Small tables with named rows and columns. After each table, cells are looked up by row and column.

nokiba
|  | vobupa | kepepo | morol | seti | sebe | taf | ler | sonus | lofifoz |
|---|---|---|---|---|---|---|---|---|---|
| palef | -53463 | -56226 | -52381 | -45995 | -52444 | -54213 | 38501 | -48579 | -50438 |
| gur | -50198 | -56147 | -23310 | -55791 | -28382 | -54099 | 7298 | -56116 | -55309 |
| sadime | -40157 | -56124 | -32736 | -46681 | -36681 | -49617 | -14615 | -53136 | -50282 |
| lizoguv | -12875 | -44422 | -47160 | -55945 | -54098 | -38596 | -51539 | -19059 | -55695 |
| sidi | 4492 | -54563 | -33195 | -52447 | -47836 | -38851 | -49931 | -44387 | -53944 |
| rim | -53186 | -55244 | -47629 | -37871 | -26361 | -52525 | 8018 | -55942 | -49513 |
| nufufe | -53419 | -55578 | -54351 | -55157 | -54433 | -53115 | 33721 | -33947 | -54152 |
| batibe | -35969 | -56005 | -36661 | -41801 | -43275 | -45258 | -20217 | -42418 | -48706 |
| fetaf | -55425 | -56252 | -49449 | -54217 | -46664 | -55867 | 54947 | -56223 | -55000 |
| rorekub | -50809 | -55935 | -43205 | -53996 | -43398 | -53010 | 40948 | -55534 | -54290 |
| sezezeg | -52130 | -56253 | -46590 | -48244 | -51263 | -55350 | 42437 | -55643 | -53910 |
| rute | -48588 | -55989 | -49224 | -52778 | -52806 | -53522 | 55167 | -53365 | -54708 |

nufufe, kepepo: -55578
sezezeg, sebe: -51263
sadime, sebe: -36681
lizoguv, sebe: -54098
nufufe, vobupa: -53419
rim, taf: -52525
sadime, ler: -14615
sezezeg, kepepo: -56253
rorekub, morol: -43205
sezezeg, ler: 42437
palef, seti: -45995
nufufe, morol: -54351
palef, ler: 38501
rim, vobupa: -53186
sadime, vobupa: -40157
rorekub, seti: -53996
sezezeg, lofifoz: -53910
sadime, taf: -49617

zof:
           fulo     vev
lufe     49.210  19.363
delilo   50.798  82.342
vanu     21.017  59.973
risinis   7.998  88.063
tonuvo   31.328  55.467

What is the fulo of delilo in zof?
50.798
What is the vev of vanu in zof?
59.973
What is the vev of lufe in zof?
19.363
What is the vev of risinis in zof?
88.063
What is the fulo of tonuvo in zof?
31.328
What is the vev of tonuvo in zof?
55.467
What is the fulo of lufe in zof?
49.210
What is the vev of delilo in zof?
82.342
What is the fulo of vanu in zof?
21.017
What is the fulo of risinis in zof?
7.998

kub
|  | falivi | guv |
|---|---|---|
| pid | 33002 | 30929 |
| veber | 43913 | 63712 |
| lebari | 18826 | 35630 |
| savin | 40503 | 64397 |
| maz | 59064 | 65019 |
| gurigo | 11030 | 81886 |
| mifof | 52359 | 40190 |
| ral | 35060 | 27394 |
| losane | 7419 | 89526 |
| neto | 57978 | 48886 |
| zuf | 35808 | 58728 |
| sani | 19704 | 57887 |

falivi of pid = 33002
falivi of sani = 19704
falivi of zuf = 35808
falivi of veber = 43913
falivi of mifof = 52359
guv of gurigo = 81886
guv of pid = 30929
falivi of losane = 7419
guv of neto = 48886
falivi of neto = 57978
guv of ral = 27394
falivi of maz = 59064
guv of sani = 57887
Which row has the largest falivi? maz

zat.tsv
	bolapap	nasola
vugira	0.201	0.350
degedul	0.060	0.370
belut	0.754	0.503
goked	0.028	0.512
vezufi	0.510	0.028
zamanag	0.402	0.218
des	0.363	0.281
nepobov	0.678	0.830

nasola of zamanag: 0.218
bolapap of goked: 0.028
nasola of vezufi: 0.028
nasola of des: 0.281
bolapap of nepobov: 0.678
bolapap of des: 0.363
Which row has the largest bolapap? belut

Table zan
|  | vesatus | vozez | kitipo | keb | vapefi | pulebo | vus |
|---|---|---|---|---|---|---|---|
| badoz | 2151 | 3619 | 5124 | 6994 | 5272 | 6426 | 4668 |
| rom | 1263 | 5865 | 6459 | 4075 | 1641 | 6958 | 4962 |
| letud | 6171 | 5315 | 3072 | 5006 | 3599 | 9869 | 7795 |
| paripo | 6869 | 5041 | 3037 | 4794 | 3534 | 4782 | 6499 |
| novobo | 5197 | 4888 | 5483 | 6339 | 7946 | 3823 | 3664 |
| moma | 3355 | 4653 | 3821 | 3011 | 3684 | 7007 | 3239 |
| kug | 5543 | 6351 | 3903 | 6475 | 8784 | 1291 | 4442 |
| zanuges | 5895 | 5727 | 6969 | 5396 | 8547 | 5463 | 5340 |
| moduz | 7910 | 7795 | 6494 | 2881 | 6687 | 6836 | 5322 |
| godako | 7962 | 7652 | 6676 | 3295 | 7262 | 4235 | 5649 |
| bek | 7611 | 7191 | 6649 | 5521 | 8397 | 3834 | 5749 |

What is the pulebo of zanuges in zan? 5463
What is the vus of rom in zan? 4962
What is the keb of rom in zan? 4075
What is the keb of bek in zan? 5521
What is the vesatus of zanuges in zan? 5895
What is the pulebo of novobo in zan? 3823
What is the keb of zanuges in zan? 5396
What is the vus of godako in zan? 5649
What is the kitipo of letud in zan? 3072
What is the vesatus of novobo in zan? 5197
What is the vapefi of rom in zan? 1641
What is the vapefi of kug in zan? 8784
What is the vus of paripo in zan? 6499
What is the keb of moduz in zan? 2881
What is the vozez of godako in zan? 7652

